[175 164 151 159 138 166  94 128 160  98  96 151  96 163 150 164 150  83
 162 178 131 139 121 113 125 162 137 117 110 180 147 140 118 127  82 111
 158 130  75 119 111 132 135 102 120  84 100 100  91 142 141] : Zumur
[176 163 101 150 131 157 121 175 152 111 151 135 121 126  98 156 155 152
 125 104 155 120 159 122 112 152 153 108 116 141 117 114 115 175 126 175
 154 155 109 126 107 145 106 102 133 159 112  99  95 144  98] : niduz
[ 91 114 159 123  99 168  97 136 157  76  84 146 120 165 144 171 150  87
 163 181 133 143 132 120 125 156 159 107 101 170 165 135 142 139  65 114
 151 130  85 134 113 122 142 105 104  81  95 109  83 161 157] : sedov
[157  84  87 148  75 159 120 118  73 122 163  90  76 125 182  93  94  95
 117 136 140 130 183 123  82  90 150 107 154  84 166 202 135 131 150 136
  75 176  76 148 102 110  94  53 151 125 151  66 136 125  91] : Keke
[172 115 182 141 135 169  59 146 155  70  78 140 134 151 140 158 147  80
 176 143 111 133 121 145 138 153 153 138 105 165 130 131 140 132 116 127
 178 128  87 129 119 133 140 127 114 120 103 109  88 169 153] : ropas
[177 146 156 137 139 158  80 128 147  86  89 143 116 183 135 180 149  75
 174 167 129 138 118 128 134 166 136 120 108 176 154 144 130 130  91 114
 159 122  99 118 110 142 122 123 123  91 106 113  94 157 141] : fizu
[138 118 128 133 166 136 120 108 176 154  77 137 114 144 148 147 137  88
 167 158 107 126 126 121 127 140 153 114 109 177 129 120 135 126  89 117
 164 141  63 138 110 120 161 106 100  97  96 114  97 158 149] : Mon
[172 142 148 137 140 173  84 141 155  80  78 142 115 170 138 165 150  81
 182 169 131 145 144 128 126 143 146 102 102 169 145 125 142 137  75 103
 156 141  71 129 118 128 144  88 111  97  97 103  81 165 155] : kav
[176  60  98 148  60 170 169 166 100 138 185  66 120  94 190 108 106 115
 108 136 151 166 188 132  63 127 160 130 150 101 175 171 108 151 127 137
 114 150  56 138 152 125  93 101 168 124 124  78 128 151 102] : Pava
[174 102  71 120  58 168 169 126  83 105 170 122  85 129 174  90 116  97
 112 151 138 144 155 140  74 119 142 136 163 107 146 189 118 108 133 115
  49 133  85 139 109  94  79  49  88 122 145  86 111 136 110] : sabu
back: [ 99 122 159 114  91] | fizu
back: [154 176 108 120 136 166 134 128 118 138] | fizu
back: [153 153 138 145] | ropas
back: [ 74 140] | sabu
back: [ 94 166 138] | Zumur
back: [151  96  98 160 128] | Zumur
back: [107 126 109] | niduz

[108 100 130  39 100  95 124 110 108  94 101] : napo
[105 124  95 110  39 100 100 130 117 128  99] : mabem
[108 100 130  39 100 153 127 131 148 181 155] : duki
back: [110 124  95 100  39 130 100] | napo
back: [ 94 108 110 124  95] | napo
back: [181 148] | duki
back: [117 130 100 100  39 110  95 124 105] | mabem
q: [108 100 130  39 100 153 127 131 148 181 155] | duki

[ 55 137 200  57  34  97  65 175 163 115] -> Valon
[124  94 139 125  67 122 123 140 197 192] -> zub
[116 170 137 112 145 135 144 124 195 188] -> Bira
[167 112  93 168  64 109 165  93  90 105] -> bos
[184  68  76 180  67 196 151  85 166 197] -> lerad
[140 125 139  67 122 123  94 124 194 135] -> robi
[124  71 135 130  71  73  68 184  48  89] -> rapa
back: [135 194 124  94 123] | robi
back: [140 123 122  67 125 139  94 124] | zub
back: [ 73  71 130 135] | rapa

[169 149 127 163  88 136 123  96 184 141  98 158 158 118 138 126 122 108
 155  93 126 141 164 134 111 149 101 124 100 107 132 124  96 137] : zufe
[139 133 132 160  86 123 131  75 179 148 103 163 135 125 130 136 108 111
 160  95 138 146 155 139 124 151  82 119  99 122 127 126 102 132] : zopok
[101 137 120 158  85 142 127 102 128 145 130 110 139 136 173 106 171 161
 127 116 112  98 161 141  97 135 139 138 130 137 144  78  72 139] : Mel
[108 120  86  65 145 123  95 114 152 110 136 101 162 222 104  91 127 141
 151 102 144 102 151  76  40 151 103 123 109 112 109 148 161  53] : lege
[126 158 112  96 138 144 169 116 112 151 130  97 148  99 183 108 195 147
 123 121 111 101 150 142 119 122 170 135 141 144 161  68  65 178] : vefon
[147 139 114 137  78 110 119  73 188 141 100 143 114 125 155 145 109 115
 153  78 150 146 167 149 127 158  79 117 122 123 121 133  83 145] : durat
[104 132  88  70 151 129 126 112 144 123 132  96 157 189 143  93 155 152
 138 103 127  95 162 103  55 145 127 131 123 118 125 116 117  92] : lufa
[100 133 101  97 151 130 180  89 121 152 133 114 140 142 160 105 169 160
 135 119 116  99 155 135  95 134 131 135 122 146 145  75  81 132] : Fota
[153 148 127 102 120 142 158  85  85 173 151 119 147 111 107 119 163 116
 158 143 139 124  95 110 144 112 132 113 105 183 163  88 131 157] : kud
[107 121  85  66 145 124  94 115 152 111 135 101 162 223 104  91 127 140
 153 102 144 101 150  77  41 151 103 123 110 112 109 149 162  52] : rap
[107 128 118 123 144 127 189  87 115 159 134 132 125 122 148 121 153 151
 136 132 117 113 138 146 127 127 123 132 117 156 146  81  89 141] : getis
[162 160 125 134  72 133  95 101 185 136  98 132 153 115 151 126 132  98
 152  78 139 139 164 128 114 149 111 116 119 108 133 132  92 157] : bod
back: [127 149 167] | durat
q: [104 132  88  70 151 129 126 112 144 123 132  96 157 189 143  93 155 152
 138 103 127  95 162 103  55 145 127 131 123 118 125 116 117  92] | lufa
back: [ 85 158 142 120 102 127] | kud

[169  95  92  68 165 114 114] -> taf
[147 140 116 119  88 141 140] -> faso
[149 120 126 144 130 114 114] -> beru
[169  95  92  68 134 114 114] -> Nula
[147 116 119  88 140 114 112] -> ror
[149 116 119  88 140  93  90] -> veli
q: [147 116 119  88 140 114 112] | ror
back: [114 114 134  68] | Nula
back: [144 126 120 149] | beru
back: [114 134  68  92  95] | Nula

[128 119 128 172 166  81]  Zubaf
[128 119 128 155 168 106]  buvaz
[128 119 128 215 205  47]  Lat
[119 126 172 172 205  47]  vudib
q: [128 119 128 155 168 106] | buvaz
q: [128 119 128 215 205  47] | Lat
back: [166 172 128 119] | Zubaf
back: [155 128 119 128] | buvaz
back: [172 128 119] | Zubaf
back: [172 172 126 119] | vudib
back: [166 172 128] | Zubaf

[ 97 168 150 144 155  99 140 105  93 114 128 114  87 187] : midez
[141 131 107  88 157 141 171  90 139 198 128 148 112 126] : visi
[144 161 167  95 104 108 100 141 114 121 128 155 106 130] : pageb
[ 88 152  90 118 157 121 144 115 137 120 128 130 133 154] : lupek
[138 171  90 108 104  95 141 100 181  91 128 131 172 151] : fak
[139 112 125 220 116 184 105 107 187  84 128 106 211 123] : Per
[167 109 128 118 100 173  97 153 185 115 128 145 185  77] : kepoz
[125 138  85 113 104 101 108 188 103  84 128 175 112 147] : bor
[134  99 161 137  98 114  95 176 109  88 128 104 125 101] : vorip
[ 69 162 130  97 119  85 105 160 110 122 128 116 125 116] : Zat
back: [125 104 128  88 109 176  95] | vorip
back: [128 198 139  90 171 141] | visi
back: [141 100 108 104  95] | pageb
back: [123 211 106 128  84 187] | Per
back: [ 87 114 128 114  93 105 140  99] | midez
back: [105  85 119  97 130 162] | Zat
back: [161 144] | pageb

[130 129 126 136 121 124  63 144 123 134 130  95 122 135 137 137 114 117
 102] -> reda
[132 130 128 141 115 126  95  63 144 122 123 134 130 140 139 141  82 129
 128] -> pezo
[132 130 128 141 115 126  35 147 125 135 133  79 122 140 139 141  82 129
 133] -> novan
[141 130 132 128 121 124  63 144 123 134 130  95 122 135 137 137 114 127
 132] -> Manak
back: [130 134 123 122 144  63] | pezo
q: [132 130 128 141 115 126  35 147 125 135 133  79 122 140 139 141  82 129
 133] | novan
q: [141 130 132 128 121 124  63 144 123 134 130  95 122 135 137 137 114 127
 132] | Manak

[177 152 101  69 107 156]  remaz
[126 133 138 137 124 133]  guku
[175 125 144 147 123 113]  lasu
[210 125 135 103 125 111]  Laf
[103 210  63  40  94 130]  fivuz
[166 141 123 123  72 114]  Rado
[151 135 125 149 127 129]  bezed
back: [ 40  63 210 103] | fivuz
back: [125 210] | Laf
q: [151 135 125 149 127 129] | bezed
back: [123 141 166] | Rado
back: [111 125 103 135 125] | Laf
back: [123 147 144 125] | lasu
back: [103 135 125 210] | Laf

[ 52  43  43 134] = sogig
[ 93  67 171  96] = gedi
[124  66  68 133] = kufa
[ 52  43 176 196] = bunu
[112 153 151 150] = simi
back: [43 43] | sogig
q: [ 52  43 176 196] | bunu
back: [196 176] | bunu
back: [134  43  43] | sogig
back: [196 176  43] | bunu
back: [133  68  66] | kufa

[190  96  99 134  56]  Lis
[ 81 195  64 138  53]  raku
[190  96  93  53 143]  Gozev
[ 73 129 178 203 145]  zumu
[ 69 147 210 188 188]  mezu
[105 181 118  74 183]  pemol
back: [134  99  96 190] | Lis
back: [183  74 118] | pemol
q: [190  96  93  53 143] | Gozev

[114 119  86  80 145 142  69]  Lev
[ 36  79 128 133  80 126 100]  Gir
[176 125 184  59 194 208 100]  Nep
[153  58  38 206  88 108 109]  viz
back: [145  80  86 119] | Lev
back: [ 88 206  38  58] | viz

[118 116 127 209 166 125] = fovo
[123 143 121  31 161 181] = bel
[124 115 126 193 118 100] = gez
[127 118 119 103  75 105] = tulut
back: [119 118] | tulut
back: [ 31 121 143] | bel
back: [127 116] | fovo
back: [ 75 103] | tulut

[113 113  58  98 168 135] : sur
[113  92 132 162 112 118] : mozuf
[128 112 132  92 162 172] : bota
[151  97 156  85 109 178] : nuzir
[113 113  58  98 145 148] : ruzug
q: [113 113  58  98 145 148] | ruzug
back: [ 97 151] | nuzir
back: [132 112] | bota
back: [162 132  92 113] | mozuf
back: [162  92 132 112] | bota
q: [128 112 132  92 162 172] | bota

[119 131 170 136 146 113 121 121 135]  reru
[119 131 170 136 146 127 119 199 121]  miza
[115 124 144 126 144 109 111 112 130]  dubuv
[146 170 136 131 146 109 111 112 130]  mev
back: [121 113 146] | reru
q: [119 131 170 136 146 127 119 199 121] | miza
back: [130 112 111 109 144 126] | dubuv
back: [199 119 127 146 136 170] | miza
back: [199 119 127 146 136 170 131 119] | miza
q: [119 131 170 136 146 113 121 121 135] | reru

[104  96  95 103 129 148 159  73 119 190 166 139 151  75 155 148 138  79
 152  94 151  85 115 118 128 156 162 140 108 115  92 146 166 148  65 187
 111 167 158  70 118 130  94 113 173 173 134 142  58] -> vaze
[102  85  96 109 121 143 152  77 110 186 167 151 144  83 152 156 133  82
 145  56 156  93 122 119 133 144 166 152 107 140 104 142 154 156  79 182
 105 178 170  77 105 127  92 106 170 172 130 137  73] -> tev
[119 133  58  96 141 160 168  74 152 186 181  87 174  66 151 111 152  88
 158 137 121  78  96  74 114 144 145  94 113 102  86 153 201 116  44 180
 143 108 150  74 165 145 107 138 165 156 141 156  42] -> Gol
[107  76  94  98 134 153 161  71 129 193 173 119 160  71 153 137 142  80
 155  81 140  81 109  96 124 148 168 126 108 113 100 149 180 139  46 187
 121 152 152  70 133 128  96 120 159 168 134 147  48] -> tero
back: [145 144 114  74  96] | Gol
back: [152 111] | Gol

[135 129 115 133 138 135 142  82 134] : muva
[ 88 159 150 125 117 117 110 104 130] : Gubes
[150 138 208 109 153 125 123 124 117] : vev
[124 125  88 159 111 129 118  86 126] : kupuz
[124 125  88 159 153 134 139 124 124] : Mepal
[130 141  86 127 130 134 139 122 122] : Tafa
[126 127 113 120 126 137 131 110 119] : kebi
back: [139 134 153 159  88] | Mepal
back: [130 104 110 117 117] | Gubes
q: [130 141  86 127 130 134 139 122 122] | Tafa
back: [124 139 134 153 159  88] | Mepal
back: [138 133 115] | muva
back: [134 130 127  86] | Tafa
back: [119 110] | kebi

[127 118  97 116 159  99  94  80] : rez
[130  92  97  59 192  79  53  82] : lor
[166 168 118 121  96 152 157 111] : tugi
[146 123 116  99 116 149 139  87] : nisu
[138 128 104 138 136 125 123 106] : ziko
[157 150 133 206  78 157 166 166] : lifot
[118 116 119  58 185  80  64 145] : vel
[129 127 116 138 106 148 155  97] : regat
[136 131 132 154  75 172 185 116] : Tuko
[132 116  99 123 149 116 117  93] : mut
back: [166 166] | lifot
back: [172  75 154 132 131 136] | Tuko
back: [149 116  99 116 123] | nisu

[201 110 109 217 162] -> vuzu
[129 128 149 110  41] -> Zusaf
[140 118 100 151 199] -> Dis
[120 125 111 123  81] -> subus
[117 128 121 162 167] -> raf
[107 124 121 168 210] -> sipe
[138 127 139  95  33] -> Loron
[123 125 111 120 126] -> zar
[197 116 127 210  99] -> mib
back: [120 111 125 123] | zar
back: [210 127 116 197] | mib
back: [162 121 128 117] | raf
back: [162 217] | vuzu
back: [123 111 125 120] | subus
back: [ 99 210] | mib

[114 135 171 121 132 179 112 127 142 208] = zonaf
[122 146 124 145 142 174 123 118 113 138] = gor
[114 101 105 115 104 119 116 123 135 137] = mosar
[138 111 119 115 122 136 115 123 106 148] = fug
[122 108 114 117 124 139 128 122 148 106] = Godag
[ 36 145  78 128 155 168 161 108 126 117] = busu
[124 131 122 137 148 117 122 123 127 147] = Pagal
[142 121 115 124 144  68 123 131 117 126] = Tana
[123 110 140  95 120 131 109 105 115 129] = lasaf
q: [122 108 114 117 124 139 128 122 148 106] | Godag
back: [118 123] | gor
back: [118 123 174 142] | gor
q: [142 121 115 124 144  68 123 131 117 126] | Tana
back: [142 145] | gor
back: [115 136 122 115 119] | fug
back: [121 171 135] | zonaf

[128 178 176 123 194  63 120  72] = Fom
[132 135 166 200 128 179 140  72] = muzip
[121 118 200 128 179 166 115 128] = Nebir
back: [200 118 121] | Nebir
back: [179 128 200 166] | muzip
q: [132 135 166 200 128 179 140  72] | muzip
q: [121 118 200 128 179 166 115 128] | Nebir
back: [ 72 120  63] | Fom
back: [140 179 128 200 166 135] | muzip

[135 130  89 144 185 152 167 146 120 114  98 191  89 181 172 171]  buzo
[134 110 179 112 145 162 132 113 151 105  93 129  97 138 102 137]  Vomup
[125 141 123 123 126 137 110 130 109 158 126 130 145 133 134 131]  ribi
[183 202 101  78 192 142 178 129 115 132 126 138 115 138 127 168]  dopip
[118 173 104  91 131 133 129 143 106 130 122 153 103 151 103 124]  tezi
[186 207 108  75 193 140 175 128 116 137 125 134 115 137 126 168]  toba
[129  99 100 140 119 103 128 151 100 145 155 132 168 107 132 105]  pokug
[133 135 125 141 124 106 129 157 102 140 148 135 167 116 152  99]  ged
back: [167 135 148 140 102 157 129 106 124 141] | ged
back: [124 141 125] | ged
back: [ 97 129] | Vomup
back: [110 134] | Vomup
back: [102 138  97 129] | Vomup
back: [124 141] | ged

[110 154 109  48]  Balip
[148  79 123 116]  kub
[142 145 121 133]  mivad
[158  64 122 118]  Zeki
[125  55 120  57]  nalel
back: [145 142] | mivad
back: [122  64 158] | Zeki

